(in the rows, 128 means zero)
A single turn carries every row of the set below to another of its rows. Some are shown first; where does it send the rows asked next?
vefo: [144 127 158 125 124 129 113 118  96 121 137 122 123 116 133 156  94 113
 157 130 108 133 160 102 158 133 114  93 121]
tave: [138 138 141 121 135 109 116 104 115 106 125 126 138 139 144 121  98 120
 144 141 118 137 125 152 152 121 140  95 111]
nipuf: [169 128 143 140 100 150 108 118 131 152 147 132 117 110  83 144  92 106
 138 128  99  99 150 114 150 124 129 132 140]
totav: [144 121 158 122 143 105 121 110 124 116 106 107 143 146 137 125 112 138
 155 149 129 141 143 128 147 102 145 115 111]
zeloz: [161 129 122 102 143 101 158 146 108 116 140 144 108  76  98 147 100  75
 150 162 113 108 134  96 159  90 147 149 124]
vali: [132 133 144 131 121 129  91 112 115 125 116 119 122 175 124  89 120 117
 134 178 114 118 132 129 132 117 163 125 126]
zudam: [168 133 149 133 120 133 104 127 110 124 141 106 140 124 128 173 121 117
 143 133 126 130 156 135 164 141 111 108 123]
Nav: [146 153 126  79 155 113 132 140  85 115 159 133 108 115 102 158  91  86
 137 146 136 118 131 112 173  97 160 144 136]
nera: [159 116 118 123 142 115 147 157 126 118 118  97 107 108  91 124 100  81
 119 188 121 108 162 126 125  66 155 153 160]
Dal: [157 139 131 141  83 159  90 115 113 141 136 131 111 112  87 131  87  93
 152 125 104 125 131 137 127 111 138 126 140]
veri: [147 146 129 153  94 161  90 129 100 117 143 129 132 129 102 102 133 118
 129 159 108 106 132 133 114  84 161 115 127]
Medak: [168 148 106 136  97 175 112 134  99 127 138 145 120 130  91 112 135  98
 140 171  91 118 121 140 117  92 155 129 135]
Noti: [141 122 131 116 152 106 130 140 115  98 116 112 113  85 134 142 161  94
 163 197 122 119 134 100 126  93 143 151 120]
turu: [140 133 125 139 130 149 117 149 152 113 130  79  99  92  93 138 131  76
 120 176 130 110 154 126 122  77 149 121 152]
gopul: [148 130 135  98 156 100 136 145  77 124 136 157 111  89 118 151  91  97
 149 169 134 124 127 118 137  67 168 135 148]
Zarav: [165 113 130 123 138  91 128 134  97 102 130  94 101 117 133 157  99  84
 131 200 112 123 160 105 168 105 127 130 173]
Vipid: [159 138 128 130  99 166 118 128 102 138 150 148 103 108  93 135  82  87
 144 137  82 117 142 114 140 122 121 111 140]
zami: [151 132 117 108 146  87 107 109 100 102 161 113 106 121 133 143 106 114
 136 192 113 122 120 102 183  98 153 127 165]
dum: [153 109 124 130 139  90 106 130  91 142 123 127 105 113 120 154  99  92
 143 211 110 128 134  99 168  91 168 130 173]
kofin: [142 137 152  99 137 138 119 175  72 121 123 126 101 107 124 162 122  66
 139 184 148 134 154 119 120  98 146 133 158]
nuve: [153 134 142 105 153 115 128 116 139 124 123 123 138 146 130 126 120 131
 146 148 128 130 126 158 141 128 135 135 108]
Nurim: [156 133 122 121 136 142 108 127 110 129 138 124 127 177 118 105 128 128
 112 185 111 105 149 146 129 120 160 134 145]
nitom: [161 135 110 110 118 141 121 142  67 106 128 115 103  97 119 175 141  67
 148 186 116 122 156 113 130 100 153 156 165]
rifam: [160 129 126 132 122 138 108 125 112 126 108 108 136 174 112 104 136 124
 137 186 120 132 135 145 129  89 169 134 132]
gevos: [147 126 154 124 125 126 140 163 141 126 104 107 103  87 109 134 105  57
 128 191 122 129 136 133 128  85 142 125 164]
Tuma: [136 122 122 133 141 112  99 122 151 112 139  99 101  96 118 123 151 104
 147 206 113 114 120  90 147  95 153 128 138]
poz: [148 139 134 131 112 137  92 134  94 136 144 126 128 130 111 149  96  95
 150 127 124 139 151 125 163 140 126  96 106]
Bisug: [159 144 123 135 103 167 104 108 105 123 152 151 125 111 109 127 143 125
 134 157  87  90 130 129 115 107 156 136 141]
Mog: [143 123 131 145 130 111 120 153 119 123 121 120 124  73 124 148 152  80
 146 213 108 125 120 103 152  89 157 111 136]
Suli: [141 156 131  94 130 159 121 141  99 113 130 102  95 101 102 177 122  61
 139 145 142 124 149 136 126  99 152 146 153]

zami -> Suli
gopul -> gevos
vali -> poz
Now these:
vefo -> Medak
zudam -> Bisug
nera -> Zarav

A single turn carries every row of the set below to another of its rows. Some are shown first; where does it send the rows asked next?
dod: [100 133 131 112 120 157 132  94 114 104 110  97 155  70 138]
Fazir: [102 123 152 160 142 132 128 105 112 165  79 134 136  88 112]
Lalu: [122  91 132 179 143 130 150 167 113 117 100 125 135  78 109]
busun: [122 123 145 151 135 121 143 160 115 122  88 112  84  61 114]
debe: [ 72 137 106 126 119 134 145 143 109 153  95 130 113  72 146]
Gugem: [ 84 134 151 159 154 133 143 110 107 159  76 130 137  86 121]
Deku: [111  92 127 126 100 130  98 121 110 128 103 117 160  87 143]
gem: [ 88 132 153 152 149 128 142  95 102 151  81 135 140  94 115]
nur: [113 119 129 128 129 153 122  96 102 113 120 101 170  75 138]
gagen: [108  87 118 128  93 126 102 129 127 139  91 123 148  78 132]
zuka: [110 121 126 110 125 154 139  91 122  96 110 104 158  69 127]
tanup: [118  82 124 142 100 126 108 124 115 140  86 117 165  81 126]
gagur: [123 114 133 153 120 129 133 169 133 105 117 119 102  60 141]
kikim: [ 80 106 154 144 161 122 177 150 121 104  86 101 134  85 116]
Kibak: [128  78 122 131 101 127 111 121 126 130  87 122 157  76 122]
tal: [ 97 114 138 125 130 120 143 139 140  66  86 110 111  71 131]
viba: [101 134 143 153 142 130 126 107  91 159  91 144 125  95 124]
mitib: [119  93 131 167 148 115 147 145 119  99 104  93 149  50 114]
gid: [ 68 136  98 113 118 141 148 130 109 141 107 130 121  77 137]
lalef: [ 73 109 138 137 156 118 171 152 104  98  87 115 124  89 102]
Ser: [101 129 131 127 137 158 137  86 117 111 111 101 165  69 124]
Tuz: [ 85 134  98 125 110 129 144 134 102 152 104 136 112  71 142]
Ronim: [125  91 127 172 144 116 149 144 126  94  83 110 135  59 108]
Fur: [ 90 130 157 124 135 142 145 150 129  77 107 117 106  89 133]
selat: [115 112 145 146 130 120 153 171 131 125  91 100  95  60 133]
sute: [ 75 135 105 124 127 135 142 126  87 144 109 143 121  89 138]
zeg: [ 92 105 154 121 125 110 127 144 137  77  96  98 119  70 136]
kesad: [ 85 101 157 156 160 126 155 140 124  85 103 123 151  95 117]

busun -> zeg
gagur -> Fur
gagen -> gid
Now these:
gem -> tanup
viba -> Deku
zuka -> Gugem
Ronim -> selat

A single turn carries every row of the set below to another of its rows. Some are shown first; where does it send the rows asked next?
Sepom: [108 154 120  90 115 113 152 102 124 127 145 140 120 133 144 124 144]
goza: [115 135 110 109 140 130 125 125 125 160  94 104 137 107 114 109 138]
kope: [138 108  85 159 137 139 148 149 124 108 148 110 135 135 116 104 132]
nazo: [ 94 163 122 100 130 112 149 110 130 142 132 131 117 130 150 109 153]
Fozu: [124 125 115 130 158 141 124 128  95 137  96 114 149 108 115 142 111]
Pama: [135 160 124 129 145 151 133  98 105 104 132 117 161 145 150 117  97]
butet: [119 134 131 131 145 146 142  95 116 115 135 120 174 129 162 127 108]
git: [125 110  97 150 128 120 129 123 147 112 120 107  95 139 121  79 114]
fidi: [121 123  95 124 141 137 124 117 152 103 104 107 109 142 133  86 111]
Fev: [131 127 150 120 144 103 106 127 132 116 175 155 121 112 128 123 126]
turev: [114 147 106 137 132 135 152  92  99 122 132 115 156 154 157 135 101]
tatog: [125 160 138 134 120 116 103 146 120 114 145 134 141 136 133 138 163]
Zari: [158 117 111 147 153 118 129 129 126 138 162 131 102 145 110  96  99]
san: [166 121 140 151 128 139 146 117 156 130 159 127 143 143 149 106 137]
Pebab: [123 155 123 136 137 131 119 131  91 129 141 140 152 132 134 166 132]
Fem: [127 128 148 121 131 105 107 132 143 116 172 147 111 124 134 102 143]
vilus: [141 115 105 167 151 143 146 141  99 124 143 122 151 126 120 147 115]
mufo: [149 131 139 165 131 129 137 125 159 120 155 128 139 142 155 102 148]
lopit: [139 119 101 114 131 131 115 106 143 109  95 110 114 142 137  94 104]
Rar: [115 106 118 120 139  83 115 102 123 159 118 129 105 119 131 116 108]
ruv: [147 112 110 139 137 114 129 127 140 134 155 124  90 139 112  73 113]
nez: [143 114  97 160 154 148 143 142  99 116 145 125 155 129 132 140 115]
Lodir: [ 87 138 133 100 132 108 136 116 138 145 130 128 105 115 133 100 146]
dodup: [124 156 126 136 143 127 121 139  86 124 138 136 146 122 123 162 134]
Gipa: [144 141 157 153 130 116 123 137 144 123 164 132 117 137 143  94 153]
fif: [110 114 126 113 126  88 114 104 138 159 121 127 100 118 129  99 125]
Nufek: [130 138 104 121 154 143 123 121  94 142  98 117 149 107 121 139 110]

Pama -> turev
lopit -> Sepom
Now these:
Fozu -> dodup
tatog -> kope
nez -> Nufek
nazo -> mufo
fif -> Fem
git -> Lodir
Zari -> Rar

A single turn carries every row of the set below to another of its rows. Some are shown first; where does it send the rows asked next?
relu: [157 143 155 159 149 149 125  94 133 131 134  90 119 148 119 143 162 132
 129 107 141 172  96 155 122 129 127 111 152 133 148 111 122 113 124]
pudob: [ 91 138 118 114 122 158 158 127 136 122 141 134 113 116 148 134 116 110
 136 120 129  75 153 143 122 135 141 140 101 140  93 135 160 122 112]
gite: [ 87 130 111 115 124 146 158 129 142 126 146 138 124 119 147 135 107 117
 135 122 126  75 148 154 119 120 124 129 102 133 101 130 151 121 115]
Fubid: [150 138 152 157 140 124 116 117 114 135 100  87 123 139  99 124 133 142
 142 116 140 161  95 123 127 134 138 119 161 119 148 114 129 115 149]
Divep: [ 91 139 110 127 121 158 158 123 139 123 149 124 118 114 150 136 114 109
 138 125 126  78 151 151 123 131 128 138  95 137 106 141 161 119 116]
Zit: [142 148 149 162 142 140  93 109  88 153 107 112 111 124 146 133 136 129
 128 108 135 167 114 123 127 154 120 114 151 104 147  96 159 142 121]
Ruke: [ 98 124 106 117 129 149 165 130 143 130 154 132 117 115 139 132 106 119
 136 117 126  72 148 146 120 120 126 136 102 132  98 131 155 123 119]
Vud: [ 88 135 115 128 125 150 157 135 144 126 143 128 126 129 144 139 115 120
 133 121 131  70 140 152 109 118 127 133  94 132  98 137 166 127 120]
nofiz: [156 150 138 158 163 148 105 110 117 123 128 125  94 133 121 125 134 140
 114 127 138 179 112 116 134 131 104 121 163  93 144 130 131 123 121]
masu: [171 133 150 154 144 151 118 113 106 126 100 107 108 164 107 140 148 125
 129 107 148 167 107 141 131 140 108 121 165  97 126 115 135 117 130]
gif: [ 89 128 112 112 120 144 161 130 130 129 148 136 120 129 153 138 115 119
 137 120 119  75 151 146 123 127 137 137 103 138  95 127 153 125 107]
zuz: [ 92 124 114 119 123 142 166 138 141 122 148 132 117 124 148 134 115 123
 134 124 127  73 142 148 112 111 120 132  94 131 100 131 156 122 123]
maveg: [147 134 150 151 149 126 122 117 121 134 104  94 117 135 100 123 135 150
 136 118 145 162  92 118 129 132 136 116 165 116 148 113 123 110 152]
gubo: [147 144 165 149 160 146 111 133 133 145 109 105  97 142 117 134 140 127
 118 125 143 181 116 134 131 143 103 124 154 105 118 102 108  98 137]
kolov: [155 148 178 150 147 141 106 140 126 137 103  98  96 143 118 131 143 120
 128 125 132 176 123 136 130 145 110 130 148 109 120  97 109 106 131]
tof: [166 126 157 136 140 134 139 101 120 128 133  99 104 144 122 135 158 133
 130 104 135 176 101 144 126 120 126 114 160 136 137  96 106 110 125]
gafa: [ 89 133 119 111 123 146 157 133 141 122 141 140 122 120 147 133 112 115
 136 119 124  70 151 153 117 124 131 130 101 136  98 128 152 126 112]
megov: [ 94 129 120 116 118 143 160 140 133 124 140 133 120 130 145 136 114 118
 136 117 129  71 144 145 110 116 133 137  98 135  91 127 160 128 118]
Met: [100 132 118 116 127 150 159 135 141 126 147 133 117 116 138 131 113 116
 139 114 125  66 152 145 117 125 138 139 102 134  95 129 160 131 114]
Gose: [153 138 162 148 143 124 120 123 116 129  98  94 114 134 101 118 140 147
 142 117 139 158  98 119 127 133 143 119 162 119 149 111 124 117 148]
kebes: [ 92 128 107 113 122 150 166 123 134 124 148 131 111 112 151 133 110 112
 136 123 127  81 151 143 126 126 127 137 101 137  98 134 153 114 118]
Riva: [148 149 163 160 147 143 102 131 123 147 105  93 107 150 116 138 132 114
 123 122 138 182 117 140 130 145 105 128 151 105 114 102 116 103 134]
Nat: [ 89 129 109 119 125 146 161 129 139 126 154 133 121 123 156 138 119 123
 137 126 116  77 151 152 123 124 127 134  97 136 109 133 152 122 110]
roru: [ 84 137 111 122 128 153 155 127 140 129 149 134 125 129 152 141 120 121
 135 122 123  74 149 151 120 132 137 134 100 136 101 136 159 127 107]
Fuda: [180 131 161 146 138 144 121 123 106 116 101 107  99 155 111 132 156 127
 136 111 136 165 114 141 131 136 105 123 160 100 136 110 126 118 130]
rupes: [138 135 138 153 158 139 109 106 104 152 121 122 101 114 149 132 137 148
 120 117 141 172 110 117 130 146 103 106 154  99 157 101 144 126 131]
bog: [170 145 157 142 142 134 106 124  98 113 119 126  84 132 122 116 136 132
 125 121 123 175 123 112 136 129 115 128 161 102 138 113 124 131 115]
bug: [161 141 166 143 140 145 123 100 117 132 120  98 114 156 116 140 160 126
 130  95 142 169 101 145 122 133 147 117 162 139 122  97 122 123 117]
gon: [171 133 154 149 156 154 124 117 122 120 105 113  99 154 110 137 158 137
 128 115 147 166 107 138 130 137 102 118 164  97 138 118 128 113 133]
zete: [ 98 133 110 128 126 153 156 130 143 129 152 125 124 117 139 135 108 113
 140 118 123  69 149 152 117 124 129 139  97 132 101 135 164 129 116]
tigiv: [149 136 159 138 144 132 108 119  91 142 110 126  91 112 150 123 146 143
 128 111 129 165 120 112 131 147 120 114 155 107 148  86 140 137 123]
Pimaf: [158 158 145 162 143 145  92 111  96 125 114 115 105 147 116 127 127 120
 121 114 135 176 115 118 133 138 122 128 163  99 127 122 144 136 112]
disa: [ 88 136 116 122 121 148 151 130 142 125 143 133 129 122 146 136 110 112
 137 121 124  70 150 157 117 123 128 130  99 135 102 131 156 126 112]

Fuda -> gon
relu -> bug
Now these:
bog -> nofiz
gubo -> Riva
gite -> disa
Nat -> roru
Ruke -> zete
Zit -> tigiv
maveg -> Fubid
megov -> zuz
Divep -> pudob

A single turn carries every row of the set below to another of its rows. Some are shown first; where does it send the rows asked next?
Pag: [114 119 101 106  98 117 142 116  89 155 155 134 130 117]
semu: [127 107 102 127 113 120 150  88  81 158 168 140 118 110]
tusis: [162 150 145 153 138 123 108 120 113 162 154 162 132 157]
Mopos: [154 143 149 140 167 122 126 123 119 126 137 174 121 150]
zizas: [132 109 102 122 111 106 152  94  86 159 161 131 113 111]
Siti: [145 118 110 127 162 110 100 125 117 118 145 152 105 168]
Neda: [100 113 107 103 110 119 142 123  92 143 150 131 122 114]
bufib: [129 135 112 149 160 128 102 138 132 126 153 138 139 168]
remam: [134 108 103 115 116 106 156  85  89 152 163 151 115 108]
fasaz: [116 115  98 137 120 152 152  94 113 123 132 151 148 103]
Fufa: [158 135 107 160 152 130 107 114 119 158 175 152 151 160]
Bapi: [133 127 104 144 169 127 112 128 117 129 147 127 148 172]
nobi: [159 148 140 155 140 126 111 109  94 154 141 152 125 168]
Gife: [131  97 104 131 131 126 160  77 107 122 147 157 113 101]
nime: [161 148 139 150 137 125 114 126  98 159 162 166 120 160]
rav: [145 127 118 133 169 102 101 121 122 126 164 152 106 160]
vikil: [145 117 121 127 164 103 107 134 133 127 160 156 112 161]
baro: [114 138 118 116 111 134 145 112 110 131 117 149 144  99]
vog: [149 115 110 128 171 109 112 133 121 122 166 164 108 157]
nov: [155 142  96 154 152 137  99 105 101 150 162 152 149 163]
makid: [141 100  92 136 124 118 158  79 107 132 149 149 114 104]
soku: [154 139 104 167 161 130 107 103 117 144 172 149 143 160]
lokug: [152 155 138 151 139 120  99 120 104 156 159 153 125 161]
zedi: [153 148 146 149 165 118 114 109 125 124 141 166 120 152]
Vesem: [161 136 149 138 164 112 116 114 128 133 145 174 119 150]
Vep: [156 139 106 164 162 141 118 113 111 150 171 159 152 155]
tolu: [110 133 129 115 106 139 146 112 100 135 123 152 137 104]
fetu: [133 117 103 146 113 147 152  87 116 117 131 139 143 101]
tage: [138 123 107 146 162 128 109 140 137 132 159 140 149 164]
Nase: [137  98 103 133 132 118 157  78 108 121 153 135 116  98]
temap: [130 100  89 132 133 123 166  79 112 124 148 151 132 106]
funu: [126 123 110 137 113 143 164  91 113 127 123 153 149 107]
rim: [118 134 124 118 100 137 136 112 109 120 121 144 133  99]
dis: [132 120  91 137 121 141 153  87 118 122 126 156 143  99]
ret: [107 126 111 104 110 114 143 125  94 150 141 125 130 110]
zaraf: [156 144 142 129 174 113 113 104 109 127 133 167 120 153]
Guruv: [108 127 119 109 101 130 148 121 108 131 121 148 134 112]
menub: [134 116 112 119 115 111 145  89  83 151 169 130 119 100]
sab: [132 127 106 144 158 132 115 151 123 132 157 140 142 168]
dulo: [112 126 104 103 104 121 129 121  95 140 153 126 132 104]

Vesem -> tusis
rim -> menub
Siti -> zaraf
Now these:
bufib -> rav
Guruv -> remam
nime -> Vep
fasaz -> Neda
zizas -> dis

A single turn carries every row of the set below to another of its rows. Some are shown first; where does it send the rows asked next?
zagok: [119 106 130 164 133 135 132 108 136 133 137 108 113 147 150 195 138 157
 122 142  84 161 142 160 133 120 131 141 126  58 100 131  81 159  92 146
 124 154 131 129  96 117 121 125 119]
sepoz: [139 128 154 142 127 117 133 144 140 122 134 151 126 154 176 154 156 151
 138 128  99 135 119 175 146 113 129 143 112  93 112 134 108 176 114 103
 176 128 110 151 118 130 146 148 131]
Mas: [132 157 108 167 124 156 157 118 151 108 126 126 145 124 117 156 136 147
 121 123  79 110 114 146 183  85 129 181 149 143 107 110 107 162  94 141
 112  98 148 121 133 125  98 150 113]
sof: [139 127 137 154 149 117 132 132 128 122 130 161 126 136 175 155 141 162
 131 132  94 119 129 179 145 130 137 142 116  90 107 132 119 164 122  99
 182 137 114 148 118 135 142 147 134]
vufo: [107 150 137 146 143 142 124 110  98 168 142 131 119 159 118 150 123 134
 128 124  57 170 130 166 133 116 126 149 132  87  78 130  98 161 127 125
 151 129 113  75 131 122 113 103 114]
timud: [130 130 146 164 131 122 141 140 136 130 129 154 123 136 172 153 159 142
 141 130  83 123 130 172 150 116 128 141 105  89  95 142 115 149 124 103
 178 131 122 150 116 122 136 144 128]
Rarov: [ 93 187 107 122 124 161 146 131 140 149 178 102 143 137 109 116 124 159
 112 100 111 126  98 160 161 118 167 130 167 142 133 107 146 135  77  98
 153 139 120 107 106 128 107 145 134]
madi: [130 148  95 168 133 148 137 102 144 103 129 131 145 113 133 147 110 163
 111 127  86 117 125 147 184 104 138 178 147 128 114  89 115 173  75 142
 115  98 142 126 134 142 106 149 109]
kar: [ 79 159 119 128  75 135 131 118 122 140 166 123 133 132 112 133 113 138
 128 105 139 137 104 146 168  97 157 124 145 140 126  79 134 125  74 110
 132 134 119 130 102 137 105 135 125]
kema: [ 73 168 124 130  96 155 122 127 137 145 185  98 141 135 119 121 114 147
 128 106 122 133 105 153 157 102 154 128 141 141 131  89 144 129  62 106
 140 134 114 119 113 126 108 128 125]
Mufed: [118 146 122 140 160 136 107  98 100 157 146 127 126 165 130 144 108 160
 112 122  56 183 130 172 134 138 146 143 139  74  93 124 100 175 106 116
 152 122 109  76 118 137 127 131 118]
lar: [137 114 118 145 155 135 160 119 124 144 128 122 115 146 135 200 144 177
 119 139  89 145 123 169 123 130 135 155 149  79 100 132  79 172 118 137
 129 161 127 117  99 122 116 114 133]
tabek: [ 85 182 111 126 117 153 143 121 132 127 172 121 137 141 109 130 111 143
 109  95 126 126 107 159 179 115 165 120 170 144 141 107 136 130  82 107
 152 145 131 118  96 133 104 160 138]
fot: [134 135 135 157 150 145 152 126 137 134 141 120 112 160 150 181 140 149
 116 134  92 163 137 163 140 116 130 140 160  70 120 138  79 192  98 157
 140 167 128 121 109 127 127 114 117]
Pipo: [106 139 149 123 139 135 105 114 107 144 150 110 126 184 119 167 126 146
 125 117  61 181 112 178 127 117 130 151 131  93  98 132  88 172 119 112
 143 120 105  75 115 115 117 131 130]
selez: [ 93 166 102 124  99 151 147 126 128 170 164 102 142 121 103 118 133 165
 127 112 113 131  95 148 152 114 163 134 141 136 105  89 145 116  73  91
 133 129 114 116 101 130 104 133 127]
Beno: [140 142 109 146 114 141 139 115 150 101 126 115 150 133 124 160 132 168
 118 125  89 126 100 149 173  92 138 185 144 136 113  89 102 181  78 130
 102  86 132 127 122 132 107 163 121]
Pebom: [104 175  93 126  93 142 160 120 124 161 150 125 136 126  96 124 135 154
 119 104 118 134  94 144 167 113 170 124 156 133 104  99 135 116  84  96
 136 132 127 125  85 140 103 153 132]

Mufed -> vufo
sof -> timud
Beno -> madi
Now these:
lar -> zagok
Rarov -> selez
tabek -> Pebom

